D: rows in 3 groups, each row roughly a mix of its group's directions:
D (107 x 21):
[[ -6  25  -4  17 -34  -6 -53  43 -73 -57 -17  -5   7 -10 -21  23 -31   1
   17 -41  -2]
 [ 22 -25  -8   1   0 -30  50 -74   3  28 -33 -20 -61  23  -2 -33   3 -10
  -29  21 -28]
 [ 43  25 -39  22   9   5  32 -26 -22  73  33 -16  -1 -18   9 -66 -34   4
  -14  -8  10]
 [-36  56 -12  16  10  44 -15  47   5  -9  71   8 -12 -41   6 -22  17  12
   16 -34  34]
 [-33 -28   2 -28  34 -31   9   9  28 -58  21  28 -50 -21  -5  42  48 -35
   11 -34   0]
 [ 47 -17 -17  17   5  26 -40   4 -11  67  12  31  37  -8  43 -43 -56 -17
  -14   7  -2]
 [-31 -14  29 -21 -29  34 -13  29   2 -58 -48  37  18 -20  38  18   6  13
   53 -40 -15]
 [-42  36  12   6   5  -2 -25  34  24 -33  45 -28  10  17 -50  56  39   6
  -21  31  36]
 [ 21   1  -6 -31  65  12  27  17  -1  24  18  27 -10 -20  25 -57  17  37
   62 -38  -8]
 [-24  27 -12  -9  53  -1   0  25  40  -7  82 -10 -23  -6 -27  22  50   0
  -14   3  44]
 [ 50 -49 -13   5   1  31  -3 -53  26  37 -21  20   5  -1  52 -16 -23 -21
  -50  37 -15]
 [ 34  42 -23  31 -18  52 -37   9 -23   0  22 -37  49  -1  -6  17 -25  25
  -48  30  33]
 [ -4  41 -29  -5  13  35  -6  43   9 -19  68  -7  25 -41   7  26   6   7
    1 -46  61]
 [-45  20  32   9 -48 -25 -28  50 -34 -32 -27   3  51   5 -31  32 -13   0
   45 -16 -11]
 [ 57   2 -47  10  -5   8 -18  13 -18  25  39 -28  36 -16   1  21 -62  -4
  -47  -2  50]
 [-19 -41  19   0   3  -6 -31   3 -12 -59 -31  64 -19 -28  24  13  20 -39
   21 -18 -56]
 [-29  10   7  11 -44  20 -47  49 -21 -57  -5  24  43 -33  11  45 -17 -19
   17 -38   9]
 [ -2  39  -6  -8  15 -55  10  24 -25  21  25 -60 -10  44 -71   7  -5  28
    7   2  34]
 [ 15  -2  11  -4 -31 -30  70 -50 -24  16 -70 -26  24  15 -12 -17  -5  21
   25   4 -38]
 [ 43  -5 -27  -2  67  -5  29 -39  27  64  51   6  -3  -3   9 -33  23 -13
  -26  20   3]
 [ -2  15 -16   1  44  27  11  -8  61  29  75  -9 -10  -5   1   2  38  -3
  -43  34  39]
 [-12 -12  29   8 -34 -40 -18   4 -51 -44 -66  12  33  10 -24  27  -5 -12
   31  -2 -53]
 [ 54 -43 -27   4 -19  13  30 -67  14  22 -26   2  16 -16  43   7 -28 -30
  -52  12  -6]
 [ 25   6 -32  14  33  47 -36   4  28   1  70   9  15 -28  21  23  10 -19
  -59  20  37]
 [  2  44  -5  -4  -3  -2  68 -18  -3  60   1 -41  -6  13 -11 -62  -2  47
   30 -12  13]
 [-45  48  30   9  -3 -23  15  33 -28  25  -2   2  13  10 -33 -51  16  30
   73 -13 -24]
 [ -1   5   5 -18  42  -7  55 -31  39  53  14 -16 -50  26  -5 -56  33  30
    9  21  -1]
 [  7  62 -28  26  11  54   8  14   0  32  67 -13  22 -36  10 -39   2  25
   -7  -7  35]
 [ 38  29 -38   4  16 -25  23  -5 -21  43  39 -63 -19  19 -41 -16 -31  25
  -30   7  42]
 [ 15 -42   2  -4 -24 -42 -44   7 -33 -51 -42  -2   9  17 -21  68 -31 -31
  -23   2 -11]
 [ -3  36 -10  -9  43 -15  22   4  29  30  59 -48 -19  31 -46   1  31  27
  -20  27  44]
 [ -6  34 -10  16  -8   8 -56  56 -54 -58  20   3  30 -25 -18  38 -10  -1
   13 -37  13]
 [-18 -18   4   5 -39  20 -47  22 -10 -88 -22  11  -4 -20   9  66  -7 -20
  -21 -11   3]
 [-37  56  16   7  -3  -3  15  43  -8  53  29  -5  26   3 -18 -55  -2  31
   61 -19  12]
 [-19  41  15   2 -20  -8  25  28 -43 -17 -21   3  65 -22 -14  -4   8  25
   73 -43 -19]
 [-26  -9  35  -3 -30 -40 -24  27 -20 -35 -42   9  65  19 -32  58   3 -14
   30   6 -23]
 [ 19  32 -12   8 -16  77   3   9  17  45  18  -7  46 -16  46 -36 -26  38
   -1  -1  36]
 [ 35 -67  -2   2   7 -38 -27 -37 -20 -12 -43  31 -21  10  10  13 -17 -49
  -28  18 -50]
 [ 34  45 -24  11 -15  22   6  21 -65 -34  -5 -28  58 -34 -11  12 -21  41
   21 -34   8]
 [ 10  -6 -11  -5  48 -42  27 -30  16  46  30 -23 -71  32 -31 -36  17   0
  -23  29   0]
 [-34  24  -1   8   7  -5 -52  54  -8 -64  45  -6 -10  -8 -37  57  19 -10
  -12  -7  28]
 [ 12 -11  12 -13  26 -19  58 -55  15  47 -31 -11 -35  33  -2 -54  26  22
   12  27 -34]
 [-42  52  10  18 -38 -45  17  23 -56 -16 -12 -22   6  -1 -50  -6  -2   3
   47 -41 -12]
 [ 10   9 -20   5  -7  56 -24   0   8 -78  15 -10   9 -33  15  65  20   2
  -48   0  28]
 [ -3  39  14   2  -5 -42  21   9 -42  42 -20 -42   7  45 -51 -40 -13  44
   41   5  -9]
 [-11  33  -5  19  22  54 -54  52  16  24  69  24  28 -21  18 -19  -1   5
   -2   6  30]
 [ 55   9 -40  -9  47 -14  32 -13 -22  25  31 -47 -51   5 -24 -35 -16  41
  -19   4  21]
 [ 54 -11 -28  11 -17  23 -48  -2 -42 -50 -19 -22  20  -4   2  53 -37   1
  -52   7  13]
 [-40  10  36  -3 -34 -13 -21  20 -16 -71 -46  -9  25  21 -33  60  25   7
   20   5 -16]
 [ 29 -34  -4   0 -14 -36 -39  -4 -23 -37 -28 -19  24  26 -31  74 -24 -23
  -44  30  -1]
 [-25  21   6   5  34 -10  35   2  -6   9  23  48  14 -45   9 -42  47 -14
   61 -39 -40]
 [-32 -43  38  -8  10 -10  -4 -26  26 -19 -42  56 -27   7  23  -9  43 -32
   20  13 -61]
 [  7 -36   4   1 -10   0  36 -73  25  28 -41  11 -56  13  33 -41   7 -22
  -23  17 -35]
 [-12   5   9  -8  -3 -63  68 -45 -12 -18 -34 -36 -24  20 -51  14  37   3
   10   4 -27]
 [-26  66  -8  37 -39  28 -15  48 -41 -26  31 -18  35 -39 -20   0 -16  21
   14 -21  19]
 [-26  23  -2  -1  12  28 -47  46  27 -44  54 -18 -16   4 -20  49  20  10
  -32  15  51]
 [ 13 -34  -5 -18  61  -1  17 -26  67  40  42  14 -30  10  13 -10  33 -13
  -32  41   8]
 [-31  21  11 -18 -24 -56  55  18 -18  29 -15 -17   3   7 -28 -23 -16  11
   68 -54   6]
 [ 28  -5 -23  -8   1   6 -32  30  13 -13  35 -35  36   6 -18  68 -30   5
  -49  20  61]
 [-34 -19  29  -5   2 -60 -20  -3  -6 -45 -27  -6 -39  42 -51  43  31 -23
   -6  23 -27]
 [ 44  13 -38  -1  31 -17  -5  13 -20   5  46 -58 -28  13 -44  13 -26  29
  -44  20  45]
 [ 54  -7 -31  25 -34  -4  -4 -19 -35  41  -7  -7  65 -16  13   3 -65 -27
  -32  -1   5]
 [-44  -6  37   3 -19  11  19 -18  11   1 -44  53   2 -13  35 -39  32 -15
   53 -18 -56]
 [ 43  -4 -22  20  -8 -27  20 -47 -21 -12 -10 -51   8  12 -42  38  -6  -2
  -65  52  -5]
 [-18  50 -17  20 -19  55 -36  55 -17 -14  48  -1   2 -37  15 -14 -23  18
    7 -37  41]
 [-41  10  20  -7 -28 -27   0  48 -33  -9 -20  27  10 -15  -2 -18 -20  -2
   78 -63 -14]
 [-32   5  11  -7 -19  60  -6  36  37  -5  14  43  41 -44  57  -4   1   1
   36 -36  19]
 [ 39 -56   2  10  -7 -37 -14 -41 -21  34 -48  17  -6  25   8 -17 -38 -34
  -24  32 -47]
 [ -8  14  14  -3  -8   7  64 -37  -4   9 -39  25  46 -25  26 -30  36   3
   55 -30 -44]
 [ 60  -1 -34   9   0 -23 -24  -4 -52 -20  -2 -50   8  16 -39  41 -40   8
  -49  17  19]
 [ 16 -14 -13 -19  67 -50   9   4  18  73  52   9 -26  21 -16 -35   2 -18
    8  -2  12]
 [  8  21 -21  11  -6  59 -61  56  -7 -23  45  -2  12 -26  19  15 -32  17
  -20 -10  48]
 [-38  27  10  -6 -39  30 -40  71 -12 -44   5  -3  13 -12   3  25 -25  23
   31 -42  39]
 [-28  -7   9  -7  38  11 -10  31  43  53  52  56  -7 -19  33 -50  11 -18
   34 -14   3]
 [ 37 -10  -9   8  -8 -64  11 -38 -53   7 -41 -42 -15  40 -48   6 -23  -4
  -24  21 -25]
 [ 48 -60   4 -11 -17  15 -15 -39   8 -11 -65   2  21  21  30  30 -27  -2
  -39  41 -20]
 [-38 -14  14   1  10  41 -61  51  52  10  49  40 -28  -6  30 -11  -5 -12
  -10  15  26]
 [-11  20 -15  31 -29  48 -75  37 -27 -47  24  14 -16 -30  19  14 -26 -17
  -29 -21  19]
 [-65  24  32  -7   4  -5  15  38  21  21  18  39   9 -13   6 -38  30  -1
   75 -35 -10]
 [ 42 -34 -10  -8   8 -64  28 -47 -17  39 -33 -31 -26  44 -28  -9 -25  -8
  -25  26 -16]
 [ 50 -52 -14   1 -25 -20 -35 -10 -31 -18 -40   7  36   0  11  49 -55 -34
  -33   3  -9]
 [ 19 -25 -17  -6  36   2  22 -39  44  45  29  -9 -73  14  11 -37   6  -4
  -45  33  12]
 [ 34 -22 -28  15 -30  12 -52  10 -30 -38  -3   8  27 -26  18  52 -50 -37
  -44 -17  16]
 [-12 -28  27 -15 -36  24 -27  19   1 -61 -57  27  51  -8  27  54  -3  -1
   22 -12 -14]
 [ 20 -46   8  10 -29 -11 -20 -27 -33 -16 -65  44  24 -13  32   5 -25 -42
    6 -10 -57]
 [  6  59 -27   3   4  13  41  19 -26  25  38 -38 -13 -21 -12 -48 -13  47
   28 -42  34]
 [ 57  10 -25  10   7 -34  31 -46 -42  39 -17 -53  -7  30 -34 -23 -23  20
  -29  26  -8]
 [ 34  21 -22 -10  31  18  24  -6  31  38  44 -54  13  20 -19   5   2  43
  -37  40  52]
 [-76   9  48   0 -18 -41  -6  38   7  -1 -10  33  18  10 -24   0  24 -20
   63 -13 -27]
 [-39  29  -1   4  21  27  -1  33  17  25  52  28 -50 -26  22 -66  12   7
   34 -34  12]
 [-25  18  14 -16  25  11  59 -18  42  51  11   0 -34   9  12 -66  37  31
   36   0  -3]
 [ 19  12 -32   2  45  20 -44  39  10  -8  80 -12 -18 -12 -12  21  -3   5
  -42  10  52]
 [ 21   5 -31  16   9  12 -61  23 -11 -32  47 -22 -21  -2 -18  44 -20 -13
  -66  15  42]
 [ -3 -11   7  10  -9  86 -51  15  21 -36  -3  44  13 -33  62   2   4   3
  -12   8  -5]
 [ -6  44 -22   4  14  43 -34  62  -5 -11  67  -3  16 -32   5   5  -8  20
    7 -33  53]
 [-33  12  36 -21 -18 -17  24  34 -10   9 -37  14  52   6  -3 -14   1  28
   88 -33 -16]
 [ 61   1 -43  10   6 -16   1 -30 -48 -17  -2 -55 -39  10 -29  12 -30  13
  -57  11  12]
 [-41  21  26 -13  -6 -19  30  -4  26 -18 -10 -54 -42  47 -52  17  38  40
   -3  36  15]
 [-26  21   3   7  -5  46 -67  75  -3 -26  38  27  18 -26  19   8 -16   7
   18 -25  29]
 [-44   2  18   8 -24  33 -42  56   1 -19   8  56  19 -39  37 -11 -12 -15
   45 -39  -5]
 [-46  50   4   3  17  -5  18  49   1  26  56   2 -19 -18 -19 -49  13  22
   53 -32  18]
 [-53   9  35  -9  -1  10  30  18  26  28  -6  39  -5 -12  24 -59  24  13
   72 -22 -24]
 [-28 -28  39 -13 -61   9  27 -22  15 -16 -88  -5 -21  24  20  -8 -12  23
   21  12 -27]
 [ 44 -32  -2  -9  -3 -52   6 -36 -27  -5 -50 -41   0  48 -38  35 -19   3
  -32  37 -14]
 [-64  60  24  -1   8  13  29  20  24  -2  28 -15 -24   6 -24 -28  57  37
   41  -6  11]
 [ 28 -25 -17   8  30  61 -56  -1   4 -36  16  50  -7 -37  56   6   9 -21
  -30  -1 -11]
 [ 28  14 -24  -3  26  34 -20   1  32  11  49 -42  -6  21  -8  25   1  22
  -63  40  59]]

one row of each group, then the others: which group is each in?
[  5  32 -27  12  15  51 -50  54  -4 -16  68  -2  -1 -32  10   6 -16  15
 -18 -15  50] => <10>
[ -9  32 -12 -10  -6 -41   4  34 -51 -56   5 -32   3  -6 -49  46   1   9
  27 -54  21] => <31>
[ 16 -17  -2   0 -39  16 -45  27 -32 -59 -34   8  54 -19  13  62 -36  -9
  -4 -19   5] => <12>

[-10  38 -13  18 -34  35  -5  32 -42  -8   5  18  17 -50  30 -34 -30   7
  42 -67   4] => <12>
[ 69 -21 -37   9  30 -27  -9 -43 -17  20  13 -26   1  17 -19  23 -16 -24
 -69  35   4] => <31>
[ -7 -23  -9  -3  15  53  -8   2  50  -2  36  58   6 -53  66  -3  15 -32
  -6 -20   8] => <31>
[ 25  45 -38  29  -1 -23 -18  16 -56  -2  44 -51  -8   0 -52   9 -29   5
 -36  -3  32] => <12>
[ 10  63  -8  12 -27  69  15   1 -10 -18  -2 -49  41  -7   1   4   5  64
  -7   7  31] => <31>
[-51  -6  35 -22  27 -24  16  -2  23 -25 -15  10 -74  27 -18 -17  58  11
  35   2 -27] => <12>
[-24  57  -9   7  12   8  21  44 -21  18  48  -8 -15 -28 -13 -55   1  36
  51 -41  17] => <10>
[-19  41   6  -1  14 -17  39  21  -6  67  27   2  21  -2 -10 -64   2  21
  63 -29   2] => <31>
[ 44 -28  -7 -14  -8 -36  42 -46 -35  32 -63 -16 -21  23   4 -39 -34  13
  14 -10 -31] => <12>
[ 37 -27 -13 -15  20 -57  65 -68  -2  28 -28 -26 -23  24 -20  -5  10 -10
 -16  13 -22] => <31>
[  8 -52  19  -9 -27  29 -21 -37  25 -16 -63  41  24   6  57  24   0 -33
 -15   9 -29] => <10>
